In the rows, 128 means zero.
runs of hidden systems:
tenap, run 1 (9 x 26):
[[120 127 152 140 102 105 190 183 127 207 120 152 125 130 177 103 153 111
   52 164 121  95 141 139 152  92]
 [ 91 146 132 146  96 104 188 179  84 187 108  87 124  75 140 103 154  92
   90 150 142  94 151 132 115  87]
 [ 74 169 133 133 138 154 154 151  88 204 127 103 107  49 117 122 115 122
  116 123 182 119 158 136 113 108]
 [ 92 145 154 114 149 178 144 160 117 198 139 158  92  87  92  96 114 163
  102 138 170 139 151 179 134 139]
 [106  94 161 115 120 142 153 192  98 145 142 150 125 104  81  64 154 169
  110 162 148 132 122 189 124 141]
 [106  78 150 127 127 103 143 162  57 118 155 117 153  67 113  81 153 158
  146 132 166 135 111 156  97 119]
 [107  98 142 129 178 110 121 109  64 141 153 141 113  60 155 108 122 166
  141  85 166 160 117 154 108 125]
 [124  98 133 117 178 115 122 118  98 132 121 166  67 106 138  88 122 173
  112  97 115 174 129 187 124 158]
 [135  91 116 116 125  97 133 150  84  82  99 126  88 121 106  72 144 159
  128 125  86 156 131 174 106 166]]
Tuze, run 2 (9 x 26):
[[152 133 135 160 110  65 133 117 161 138  83 135  58 124 159 125 148  78
   92 137 105 131 109 145 133  87]
 [142 177 110 154 106 104 140 110 149 105  78  72 100 134 129 142 130  48
  141 130 109 119 122 126 114 117]
 [119 181 103 130 143 166 130 104 157 100 112  83 149 155  91 166 119  79
  165 126 121 122 132 109 130 138]
 [105 136 121 120 152 177 104 121 172 116 138 130 158 163  63 156 140 133
  142 147 145 129 125  99 137 127]
 [131 102 145 132 125 131  86 127 160 129 147 150 153 137  84 145 154 154
  127 160 179 131 109 103 121  94]
 [159 121 160 144 126  99  98 108 137 138 148 142 137 110 142 148 140 126
  137 139 186 137 101 131 122  81]
 [152 147 154 149 162 108 131  94 150 141 128 138 115 132 158 145 134  87
  129 126 155 143  97 159 144  98]
 [122 147 129 148 166 116 146 109 161 131  98 119 108 159 118 136 161  75
  108 142 127 138 105 145 138 107]
 [116 147 110 139 139 114 124 124 147 113  93  94 123 138  82 148 171  90
  129 153 135 132 124 118 121  96]]
tepi, run 3 (9 x 26):
[[150 167 122 123  74 178 114 122 129 132 130 123 110 131 150 125  41 142
  146 102 126 112 156 115 100 201]
 [152 101 128  99 106 158 139 155 124 105 145 156 178 205 129 106 117 174
  114 148 102 123 144 131 130 199]
 [ 99  71 119 102 147 111 158 166  82 118 164 136 198 124 126 117 176 167
  122 138 103 117 133 114 150 104]
 [ 81 116 120 130 150 114 135 130  93 177 156 135 123  48 167 143 119 147
  121  89 129 117 144  92 142  78]
 [139 148 131 133 101 128 118 121 133 188 116 159  63 108 186 128  75 143
   85 102 124 124 159 123 126 141]
 [179 131 133 113  59 113 150 170 116 134 104 133 118 170 155  98 122 136
   89 159 100 115 153 157 120 167]
 [120 122 123 112  93 125 184 181  70 117 142  85 200 126 130 106 144 121
  141 150 117  96 143 128 122 137]
 [ 67 143 112 118 159 171 158 133  85 169 162 109 171  89 143 140 103 144
  134  97 144 111 159  93 129 134]
 [114 132 117 103 148 160 116 132 121 196 127 179  94 128 147 132 101 190
   76 109 135 142 179 121 136 154]]
Pinet, run 4 (9 x 26):
[[159 129 162 158  81  86 145 149 119 125 106 111  95 106 137  85 140  91
  125 151 149 123  98 172  99 120]
 [145 169 123 141 133 120 144 107  87 120 101  75 131 126 145 127 117  92
  145 117 170 142 133 151  79 159]
 [134 165 112 107 192 155 138  98 128 112 112 111 143 174 111 152 134 115
  144 121 133 163 139 160 136 160]
 [109 116 127 119 163 138 131 133 165  89 120 134 126 153  65 122 165 114
  140 149  96 139 100 151 159 117]
 [107  99 130 156 114  99 104 128 144  96 115 109 110 103  81 119 164 108
  143 147 143 125  91 109 104  87]
 [157 130 132 147 133 100  80  87 123 120 116 115 116 120 134 151 129 131
  133 122 192 152 118 108  80 116]
 [187 130 143 123 159 119 108  85 140 110 125 154 124 182 158 141 122 133
  128 121 141 165 114 161 131 151]
 [141 103 131 140 135  99 154 127 143  77 113 128 126 170 136 101 155  94
  127 136  75 131  89 161 142 140]
 [109 123 100 152 124  84 140 120 118  91  92  77 123 115 120 128 164  77
  137 127 107 120 113 101 104 105]]
firut, run 5 (9 x 26):
[[160  95 148 134 139  57 134 112 124  66 158 113 179 108 147 149 181  85
  186 130 113 125  64 141 163  48]
 [ 88 130 130 179 195 113 122  52 169 115 141 128 105 100 173 163 113  60
  158  73 117 128  71  93 148  85]
 [125 134 104 160 177 123  93  64 195 110  66 150  40 188 131 138 119 102
   92 104 103 162 114 118 113 161]
 [194 142  99 107  94  80  97 131 163  68  56 113  77 174  76 142 171 115
  123 164  69 152 140 156 136 118]
 [156 156 121 122  75 109 111 131 165  65 132  82 148 102  76 170 145  74
  201 147  90 103 105 114 163  59]
 [ 91 130 137 176 144 173  98  77 217  89 152 118 148 144 101 160 109  66
  180 116 143 100  61  67 130 113]
 [122  97 133 164 185 135  94  79 214  92  95 166 113 231  98 130 167 108
   93 151 138 156  74 114 116 150]
 [175 109 127 121 142  55 115 127 175  87  82 143  96 171  86 140 215 103
  108 177  90 159  98 171 169  62]
 [140 152 140 149 105  87 121 118 190 100 122 106  88  73 101 159 150  43
  177 133  87 108  77 137 181  23]]
muka, run 6 (9 x 26):
[[ 84 136 108  94 109 152 163 194  64 122 133  84 150  71  62  97 142 152
  155 140 114 114 163 149 123 134]
 [107 138 114  94 139 138 131 149  38 155 156  97 171  57 120 137 119 180
  153 109 176 135 174 123 102 125]
 [157 134 126  70 153 125 128 140  52 172 149 151 144 106 165 141 119 206
  112 113 147 161 190 165 142 132]
 [154 101 114  78 123  90 158 170  59 128 124 146 118 115 154  99 142 183
  107 122  67 149 170 184 152 142]
 [119 111  85 105 100  83 153 156  41  99 111  87 119  79 150 102 124 152
  137  94  61 123 167 123 110 142]
 [131 152  75  95 110 121 116 118  63 133 120  89 126  85 161 158  84 166
  144  78 105 129 197  87 107 148]
 [167 144  90  61 108 149 104 135 100 141 133 150 128 139 146 160  85 210
  120 105  82 140 207 116 152 162]
 [139  84  94  70  80 118 123 181  94  97 137 146 145 142 116 115 128 208
  121 130  37 120 173 112 154 151]
 [116  79  82 103  70  92 120 162  67 100 143 104 169  93 143 129 129 181
  134 108  74  97 166  51 114 121]]
Pinet, run 7 (9 x 26):
[[ 93 114 118 125 172 137 120 120 113 130 110 138  83 114  95 105 133 157
  116 111 135 162 135 147 108 151]
 [141  99 124  98 135 110 112 145  99 108 121 137 125 130  88 112 156 182
  125 142 131 156 141 156 119 135]
 [148 101 138 111 120 106 116 131  93  87 158 126 147  90 121 120 132 153
  175 118 127 141 113 151 130 112]
 [111 104 128 138 150 128 115  98 108 100 147 129 110  91 147 115  98 139
  160  79 117 136 104 127 116 148]
 [109  93 100 123 158 124 113 111 112 116 115 142 105 142 136 118 124 164
  108 103 103 150 139 109 110 163]
 [145  94 105  98 125  97 117 143 104 110 128 141 141 139 125 132 155 173
  115 130  89 138 152 116 142 119]
 [149 111 126 113  98  99 118 130 114 105 153 129 132  86 147 140 117 140
  162 107  87 118 123 120 152  96]
 [118 120 116 139 109 132 112 106 130 120 139 132  99 101 160 129  78 134
  141  84  99 114 129  95 120 144]
 [121 114 103 122 118 138 120 128 130 136 120 145 127 161 151 129 108 165
   96 115 101 122 158  85 115 170]]
Zot, run 8 (9 x 26):
[[ 80 160 117 174 112 163 159 112 188 121 140  81 175 149 142 163 112  32
  154 122 106  64 100  44 141 110]
 [ 73 153 102 171 171 132 121  96 181 192  85 120 115 169 129 174 158  87
   55 143 171 118 141  45 108  91]
 [169 145 144 107 148 105 108 137 182 187 111 178 118 169 104 175 189 138
   69 191 158 148 145 148 178  46]
 [159 135 183 121  77 136 134 170 185 129 173 145 160 104  90 142 148  95
  172 181 132  92  86 159 195  44]
 [ 85 144 170 194  90 161 143 128 165 142 159  91 154  88 117 120 108  48
  163 144 198  74  67  85  96 101]
 [105 155 153 182 186 135 138  92 141 189  97 119 127 161 142 134 150  82
   78 150 247 144 112 126  73 129]
 [162 152 160 115 207 105 155 127 144 158 107 150 123 164 107 134 200 105
  100 176 161 177 111 229 170  85]
 [115 129 164 129 126 116 152 159 149  95 146 115 112  66  58 103 168  75
  186 157 107 120  70 198 179  58]
 [ 75 124 151 191 102 130 104 119 135 112 120  82  88  49  72  91 121  80
  169 127 197 112  70 113  60 108]]
zafe, run 9 (9 x 26):
[[101 134  80 135 152  76 116 115 106 112  54  96  35  88 100 121 159 116
  109 103  86 161 148 135 104 110]
 [162 133 109 110  95 117  66 120 159  73  90 131  41 112  59 126 118 147
  156 125  88 155 132 152 125 136]
 [152 104 138 131  93 164  77 110 180  58 144 148 121 164  89 117  89 141
  173 123 105 128  90 116 117 180]
 [114  85 115 151 143 146 111  93 139  72 144 124 185 192 140 131 119 132
  139 114 130 121  97  63  94 178]
 [115  98  92 138 180  82 116  86 122 107 116 113 168 163 155 168 173 127
  111 112 124 137 125  62 116 102]
 [137 115 111 141 142  67  97 101 165 128 101 138  90 122 136 167 166 110
  106 126 104 139 118  96 149  53]
 [143 129 138 162  75 108  94 124 197 126  99 140  59 131 117 127 124  94
  109 142 119 112 106 106 120  99]
 [153 152 127 155  66 144 104 120 169 114  94 107 117 179 109 131 110 103
  117 154 148 110 127  94  80 163]
 [148 166 103 120 131 152 119 106 153 108 110  97 178 197 108 178 134 108
  136 145 142 126 146  93 119 145]]
tepi, run 10 (9 x 26):
[[145 113 137 126  64 119 128 152 138 100 148 126 136 111 132 124 114 121
  155 132  84  96 114 115 145 112]
 [109 117 127 144 100 142 133 124 143 120 153 124 162 135 154 132  98 115
  140 114 114  90 114  72 124 133]
 [129 125 117 124 137 138 123 115 149 147 138 146 158 172 163 157 120 135
  100 121 120 118 143  81 139 132]
 [144 131 123 106 125 115 133 143 145 151 128 147 143 152 137 154 150 137
  100 151 106 124 149 120 169  91]
 [121 137 135 125  89 120 137 161 139 152 132 122 125  99 118 138 138 113
  123 147 118 100 135 117 150  78]
 [116 149 137 149  86 147 127 138 145 159 134 116 130 111 133 134 104 109
  121 137 159  96 130  93 108 120]
 [149 148 138 134 114 151 128 126 143 156 130 135 149 169 142 138 114 127
  104 146 167 121 137 116 113 148]
 [139 131 144 114 136 137 152 149 132 149 131 139 163 162 119 128 157 127
  109 164 143 129 134 150 145 120]
 [ 93 129 136 132 143 130 148 152 124 155 132 121 137 102 100 121 157 117
  118 147 150 118 125 134 134  94]]
Tuze, run 11 (9 x 26):
[[125 178 100 144 115 103 180 131  94 137  82  57 133 128 159 133 137  62
  115 123 114 113 154 124 107 129]
 [ 99 194  95  98 146 178 156 136 120 140 119  87 141 119  98 159 112 104
  149 117 103 118 173 128 152 136]
 [ 77 130 126 110 136 199 120 155 156 137 141 144 120 125  50 117 118 156
  132 142 127 122 139 125 142 148]
 [118  88 148 136  96 139  97 152 120 128 140 145 132 119  90  96 136 172
  119 155 183 125 119 115  80 141]
 [171 122 151 127 116 104 121 121  76 137 147 122 156 108 170 122 120 149
  139 125 187 140 127 148  97 128]
 [143 141 146 117 176 124 169 118 102 146 147 144 138 124 181 126 122 116
  131 108 122 143 121 184 162 131]
 [ 82 112 118 136 168 124 169 142 133 136 109 141  98 135 125  95 151 115
   97 126  80 130 122 147 151 132]
 [102 116  94 132 109  98 121 147 104 121  89  98  99 107  98 111 153 138
  107 129 113 127 151 103  95 125]
 [155 159 111 100  99 128 106 126  95 116 126  97 120  92 120 144 100 147
  167 111 130 136 161 129 112 136]]
zafe, run 12 (9 x 26):
[[139  95 146 145  63  94  94 142 132 147 147 151 110  81 147 124 120 152
  116 130 145 104 118  88 116  83]
 [182 141 143 130  73 119 109 124 129 162 124 147 118 144 181 137  92 145
  100 132 159 122 147 116 107 144]
 [167 163 126 111 111 139 159 132 138 147 125 134 157 188 171 148 111 115
  104 141 102 117 153 137 155 150]
 [100 149 115 121 117 146 179 156 133 141 138 108 163 133 140 138 130  97
  125 133  81  89 144 109 167 114]
 [ 80 136 113 129 110 142 139 154 113 165 135 112 130  73 111 135 120 133
  122 123 130 100 155  86 128 100]
 [136 139 129 102 109 142 104 150 116 178 135 145 113 103 110 140 121 180
  103 140 165 133 171 126 124 114]
 [171 133 160  99 103 143 132 158 133 152 151 165 144 146 131 126 127 156
  118 156 138 130 137 170 157 128]
 [134 130 160 130 103 144 175 156 118 137 166 130 174 125 157 109 115 106
  141 138 130 101 110 151 146 134]
 [ 98 144 130 136 138 141 169 136  80 163 144 105 156  95 166 121 111 117
  128 107 149 114 140 122 116 134]]
firut, run 13 (9 x 26):
[[ 41 105  78 130 105 116 152 173  86 144 110  92 111  63 108 107 136 142
  104 109  78  94 166  67 111 112]
 [115 151 117 127 107 153  65 120 108 176 122 118 110  79  94 154 102 175
  121 125 222 135 172  81  67 124]
 [192 156 164  81 124 188 110 134 126 149 162 171 151 160 126 135  87 185
  144 144 177 154 153 188 141 179]
 [139  79 150 105  99 130 189 184  94 105 176 157 183 151 166  77 121 149
  131 134  60  99 116 162 167 164]
 [ 69  72 114 160 118  77 160 149  64 144 139 101 162  76 182 100 150 130
  104 108 132  96 126  62  88 104]
 [121 167 117 130 179 128 103  85  81 200 118 117 120  91 165 170 114 154
  103 100 220 160 173 107  86 118]
 [171 178 131  68 152 178 135 132 118 170 134 173 106 148 150 139  77 179
  116 115 107 158 186 198 173 179]
 [124  94 117  98  46 133 172 203  95 115 146 140 137 123 144  75  97 164
  118 128  29  82 155 129 152 169]
 [ 93  95 112 154  63  98 129 158  62 139 139  75 179  78 149 117 134 146
  119 126 172  89 148  35  54 117]]
muka, run 14 (9 x 26):
[[105 107 124 148 173 107 145 120 147 131 105 131 144 178 121 129 187 107
   88 154 136 134 111 113 122 112]
 [118 142 132 149 143  97 127 118 159 138 113 117 107 104 122 152 162  82
  129 137 129 127 108 128 151  57]
 [121 153 163 157 113 152 125 119 166 151 139 141  83  88 132 122  90  90
  147 121 144 114  97 149 139 113]
 [126 136 160 153 116 169 134 129 148 136 122 139 111 153 112  93 103 115
  119 144 170 127 107 155  95 179]
 [135 137 132 134 153 128 140 124 131 105 102 101 160 179  94 124 167 101
  129 166 167 144 115 150 103 146]
 [118 143 133 127 187 120 143 105 132 113 137 109 153 123 113 156 161  87
  160 126 139 140 100 148 153  85]
 [ 87 125 149 148 179 145 130 106 150 150 146 157  89  88 127 118 117 116
  139 101 135 140  95 152 148 111]
 [116 117 148 153 139 135 110 123 142 140 101 149  66 124 106  87 127 133
  104 135 168 151 109 158  92 151]
 [171 144 141 138 123 104 110 112 130  91  95  97 117 147  97 124 154 103
  146 154 168 155 107 167  92 129]]
tenap, run 15 (9 x 26):
[[121 144  84 101 110 136 121 133 109  52  97  85  82  98  69 108 103 128
  188  95  49 140 143 149 121 175]
 [105 115  93 106 121 182  93 114 117  65 150 110 147 127  87 131  78 172
  188  88  94 127 139  88 106 195]
 [152  99 108  82 142 158  86 108 121  92 165 161 179 176 134 159 103 207
  147 106 106 143 152  93 144 173]
 [171  85 111  83 124  96 115 128 131  88 153 168 166 165 157 156 144 171
  132 120  52 133 137 116 183 112]
 [129  90  96 128  97  77 130 126 130  92 135 129 133 120 175 140 131 126
  130  97  34  99 123  71 159  99]
 [114 128  83 137  93 113 116 110 124 136 116 116 112 120 186 155  86 130
  109  85  78 103 165  43 115 136]
 [152 179  91  93  97 146 130 132 126 166 112 130 117 152 167 166  83 150
   98 114  88 117 203  99 143 153]
 [134 165 106  81  92 154 165 175 131 145 135 122 148 142 122 145 115 130
  123 138  50  97 179 131 188 126]
 [ 71 119 107 114  95 157 162 178 126 139 158 116 172 103 114 134 126 132
  133 129  73  70 149  70 161 106]]
Zot, run 16 (9 x 26):
[[109 112 119 148 140 119 131 132 157 152  92 144 114 180 126 122 159 126
   65 153 134 128 130 103 113 133]
 [173 142 125 102 112  89 130 145 123 137 110 120 140 139 121 152 170 128
  115 164 128 134 148 146 152  78]
 [137 155 145 123 112 140 117 122 148 124 161 122 135  84 121 159 111 104
  179 120 129 113 113 131 162  82]
 [ 86 125 149 167 128 169 121 114 172 142 142 142 113 126 120 116  96 107
  126 122 155 107  91  98 108 144]
 [129 118 135 147 138 121 141 135 135 147  96 130 133 184 124 113 163 121
   77 165 167 135 126 129  95 143]
 [167 151 130 103 144  95 147 137 108 126 119 108 156 134 126 153 173 110
  133 154 136 144 136 171 152  85]
 [108 144 142 131 142 140 125 114 144 118 156 125 116  68 113 141 115  97
  182 106 119 120  98 140 162  84]
 [ 81 106 144 173 124 150 110 119 164 135 124 143  82 115 105  95 111 118
  117 126 158 120  91 108  91 144]
 [160 122 140 137 122 105 119 135 121 132  90 124 125 178 117 110 164 134
   88 169 179 150 130 150  83 144]]

runs to name:
run 17 (2 x 26):
[[ 84 105  96  86 140 150 111 172  72 153 117 133 118 102  64 104 143 221
   97 134 143 149 192 121 100 153]
 [154  94 139  96 104 107  97 153  46 150 153 146 121  58 132 107 118 219
  131 116 175 152 161 152  96 127]]
  tepi
run 18 (2 x 26):
[[ 98 136 166 133 107 156 125 159 169 190 166 161 108  69 104 131 119 124
  125 145 154 100 116 130 168  64]
 [ 99 100 176 161  91 153 146 164 148 180 151 167 116 115 141  78 114 129
   86 155 166  93 101 127 115 133]]
  tenap
run 19 (2 x 26):
[[148 169 155 138 128 137 179 133 129 161 115 131  97 136 171 102 104  83
  109 127 118 128 126 196 144 153]
 [ 82 137 118 142 135 141 195 160 118 128 100  98 132 154 114  88 148  84
  104 145  97 110 128 144 120 162]]
  Tuze
run 20 (2 x 26):
[[216 134 145 107 130  84 173 119  99 116 135 145 160 182 234 132 122 113
  122 117  78 138 128 189 168 151]
 [102 146 105 138 130 115 201 138 122  95 110  87 116 125 162 109 121  52
  149  99  18 100 113 144 169 136]]
  Pinet
run 21 (2 x 26):
[[111  79 112 118 102 145 112 145 117  71 155 126 171 140  99 112 121 168
  157 122  96 110 121  86 114 162]
 [102  81 115 129 142 116 114 119 108 116 167 133 178 109 151 143 131 161
  139 101 126 116 123  62 123 110]]
  Pinet
run 22 (2 x 26):
[[157 119 133  69 100 145 168 193  64 137 150 144 173 138 130  94 126 193
  120 151 112 129 175 181 144 170]
 [ 93 119 139  99 123 153 178 173  65 117 190 110 182  56 130 104 110 139
  187 105  95 100 127 149 162 122]]
  Pinet
run 23 (2 x 26):
[[126  88 134 139  97 126  54 128 161 115  98 179   4 102  71  79 103 189
  110 120 126 158 118 143  92 159]
 [187  70 129 116  59  86  97 156  70  78 117 124 156 159 127  83 141 197
  120 155 155 140 137 128  54 183]]
  Pinet
run 24 (2 x 26):
[[ 81  71 125 161 106 107  81 132 144 180 146 154 146 105 137 147 151 168
   79 140 185  99 131  12  94  69]
 [199 164 171 125 137 125  89  97 150 207 132 178 122 152 173 173 118 151
   85 153 232 156 146 144 125 102]]
  firut
run 25 (2 x 26):
[[118 172 148 107 164 123 180 136  81 192 165 120 146  49 181 152 121 107
  145 105 137 124 146 170 181  66]
 [ 32 115 134 145 183 160 175 152 141 189 130 167  67  85 121  85 124 121
   84 108  89 119 123 146 163 123]]
  tenap
run 26 (2 x 26):
[[175 144 118 129 154  82 113  93 153 143  76 153  68 173 161 146 146 119
   78 129 112 166 138 155 139 119]
 [169 148 120 123  92  91 145 147 153  87  90 100 115 155 101 132 164  77
  135 164  73 124 121 158 153 100]]
  Tuze
run 27 (2 x 26):
[[173 155 152 147 192 148 117  65 186 124 113 155 146 237 141 156 135  95
  111 148 183 163  96 152 122 161]
 [136 130 138 118 195 108 149 130 169  98 100 134 135 184  63 131 220  90
  122 185 119 162  91 192 173  86]]
  tepi
run 28 (2 x 26):
[[127 176 108  83 155 166 116 151 123 154  80 125  83 139  36 127 147 164
  104 159 146 170 187 185 126 155]
 [160 121 155  87  96 153 114 176 121  86 151 128 159 120  31 108 151 160
  180 180 148 137 119 187 141 125]]
  Pinet
run 29 (2 x 26):
[[159 150 160 147 114 149 104 114 153 159 125 142 122 150 127 133 110 126
  112 149 200 133 121 136 101 140]
 [156 133 164 136 138 136 155 133 136 132 130 139 156 179 143 108 136 111
  115 156 159 134 104 173 125 155]]
  Pinet
